One vector is turned by the same rotation once a tick. Each row is the vector after some number of ticks, and that number follows the row.
The counts run from 0 to 899.
[-39 -12  -8  14  -4  -3  -1  28  13  31  -5   6   7  -6  10  22  29   6
  12  -4 -14   0  25  -3  18  -2  15   1  17   9  -6  24]
841
[ -3 -30  13 -10 -22  12 -10 -17 -32  -8  21  12   4 -31  26   4  11   6
  -8   1  -4  -1  -8  14  -2  11  15  25  -7 -30 -10 -14]
245
[-11 -31   1 -26 -23  12 -14  16 -13  21  13  -4   8 -18  -2 -16  13 -10
   4   6  -9 -30 -12   3  31  29  -7   3 -15 -11  12   3]
53
[  3  22 -11 -29 -32  -1   6   7 -12 -20  -3 -16  -2 -18  23   7 -14 -10
 -17   5 -25   8  -7 -12  32   3 -18  -4   5  21   4  19]
21
[  0  12 -14 -30 -23  23 -24 -12   7 -12  27  -2  20  10  16   0   6  -7
 -28  -3 -28  10  -2 -15  11   0  12  11  13  23   7  17]
727
[ 30  -5   3 -14  -2  -3 -10 -14 -30 -30  14  -8  -3  25  10  -2 -44 -10
   8   0  -5 -22 -19  -4   4  -4 -14   1 -14  14  -9   2]
318
[ 28 -17   8 -17  -3 -17 -12  -9  12 -11   2  11  -1  16  -4  -5 -12   0
  -7 -15  22 -18  27  -1 -18 -13  19  28  -1  17 -26  28]
530
[ -3  -9   3  -9  -7  10 -15 -14 -18 -19 -17  27   6  18 -21  13  -5   5
  11  -6   2  12   0 -16  27  14  28  32  -9  10 -36   0]
740
[ 12 -18  15 -11 -35  16  -8  -2   6  13  -9   1 -33  -4 -15   5 -14   4
   8   2 -11 -18  29  10 -15  14   1  -3  21 -28 -15  -8]
130
[ -6 -15   4   0 -44  -4   5 -15 -12   5  12 -20 -25  -7 -18  15   4 -19
  29  -2   6  -8 -20  -2  13  -5 -16  25   7  13  12   5]
686
[-27  -5  -7  13  -6  29 -13   9  -5   6 -22 -10  10 -35  35   0  16  -6
  -4  -3   7   1 -41   6  10  -2   7   3   9  20   8  10]
300
[ 17  -7  21 -12 -13   5   0 -21  13 -14 -16  23 -18  21 -10   6 -33  12
  23 -13 -18  -1  31   3 -26   0  11   7  10  -1 -16  -3]
824
[-14 -33  18  -3 -25   4  19  17  -9  10  -1  -8   2   0  -8  24 -25 -12
  27 -13  -5 -27  -8   2  25  13 -15 -11  -6   7   1 -22]
349
[  8   5  12 -26 -34   4   3 -12  -1 -22 -15 -16 -12  -8  11  21 -35 -17
  -8   0  -4  13  -5  -6  17  -9 -28   2  -3  27   2  10]
773
[  2  -7  11 -18 -37 -29  22  -6  -2 -11  20 -11 -17 -27  23  15  -4  -2
  -5  -4 -12   2  28   2  -5 -21 -20  18   4  -8  -8  16]
777
[-17 -13  -6 -11  -9  21 -19  17  -8   2 -32  13   2  -5 -14  -7  14   2
   3   1  12  -8  -1  -5  28  26  29  19   4  -3 -37   6]
47
[ -1  24 -22 -20 -22  13 -21  -2   5  -6  26  -4   8  -1  16  -3  16  -3
 -31  -6 -30   8   0 -17   7   2  17  15  23  21   0  24]
726
[ -8 -43  25   5  17  -9  -2  -2  -7   6  -1  17   1   7   8  -4 -16   3
  40   1   6 -26   7  14  -1  -7 -13   5 -26   4   6   5]
203
[-44  -2 -16   5  -8  34 -19   9   1   5  -4   7  27  15  19  30   8   2
  -4  -2 -18  16   2 -10  11   1  26  -7  23   8 -11   2]
92
[ -1   5  -6  -2 -31  20 -17   8  13  20 -12   9 -15  -7 -29   6  23   1
   1 -18  -3  -2   4  -9  11  24  33  19  27   7 -17  -1]
886
[ 27  26   2   7   5  -3  -3   1  -4 -24 -21   8  -6 -23  28   5 -13   5
 -13 -21   6  -1 -36  -9  14   6   9   5  -2  42 -16   8]
858
[  0 -40  14   4   3  -5  -6   9   4  16 -19  15 -11 -25  11 -25   7   6
  28  -1  21 -36   3  21  -8   6   3  18 -15 -14  -5  11]
749
[ 17   4  16  14  14 -22   5  -8  -5  -4  27  10  -8 -18  53   2  -4  18
   5  -6 -19 -16  10  13 -23 -19 -11  -2  -6   3   9   9]
365
[ 14  22  -4   5  11  -5 -39   6 -23   5  -8   1 -14 -22  34   6   5   8
 -24  26  -4   2   3  -6  24   4  -1   0   0   8 -19  29]
167
[-10 -20  18   1 -13   4 -18 -17  -5  13  -1 -18 -15 -23  29  16  -6 -11
  -5  24  15  10  10  14 -10 -24 -28  10  -5   6  10  30]
82
[-10   8 -10  -8 -13  20 -13  13 -29 -10 -22 -18 -15  -8  26  11 -24  -6
  -8  23 -21  -2 -10  -3  27  11 -19 -26   5  -8 -12   5]
714
[ -5 -11 -10  15 -10   0 -10  16 -12  11 -25   7 -19  -8 -12   3  19  10
  13  -8  16 -17   4  -2   3  10  39  25  16 -17 -45   7]
45
[ -8 -23   1 -16 -18  22  -2  19  -8   0  15  -2  23 -25  41  -1  -4   1
 -18 -11 -13 -25 -23  14  10  18  -1 -11  -2  -3  10 -12]
304
[ 16  13  -9  -6  14  -2 -10  23   9 -12   3  16  21  18  20   0 -14   6
 -19 -27 -18 -25  -6  -8  11  11  26 -13   5  33 -13   5]
311
[  1 -27  18  -9 -23  15 -26 -21  -4  27  30   5 -14 -16   0  -2  20   0
   4  17  -8  -4  24  16 -18  -1   2  20  10 -22   9   8]
334
[ -4 -21  20  13   2  17  -3  15  -8  16  -6  -5  -2   5  22  25 -34  -1
  14  -1 -12 -28 -14   8   1   7 -18 -40   2   7   9 -18]
10
[ -3  -3   5  -9  -3  -4   2 -13 -14 -23   8 -13  -1  11  31  13 -38 -11
  14   5 -23  -1  -4  -3   8 -20 -35 -10 -12  23  18  15]
568
[  3 -13   4  29   5 -29  12  16   1   7  24   4  11  -1  21  26   3   9
  -1 -34  12 -27  -6  -2  -3 -13  18   3   5  26 -19   2]
647
[-10 -17  -3  -1  -8  20 -32   3  -9  15 -18  -9  -6 -20  -4 -11  19 -14
   6   8  26 -18 -38   0  29  15   5  20  -7  17   1  16]
50
[-32  -6  -6  23 -14  12   2   5 -22  15  27 -10   9 -13  24  22  14   2
  14  -5 -23  -3 -31  -3  22   1  -7  -8   9   9  20  -5]
847
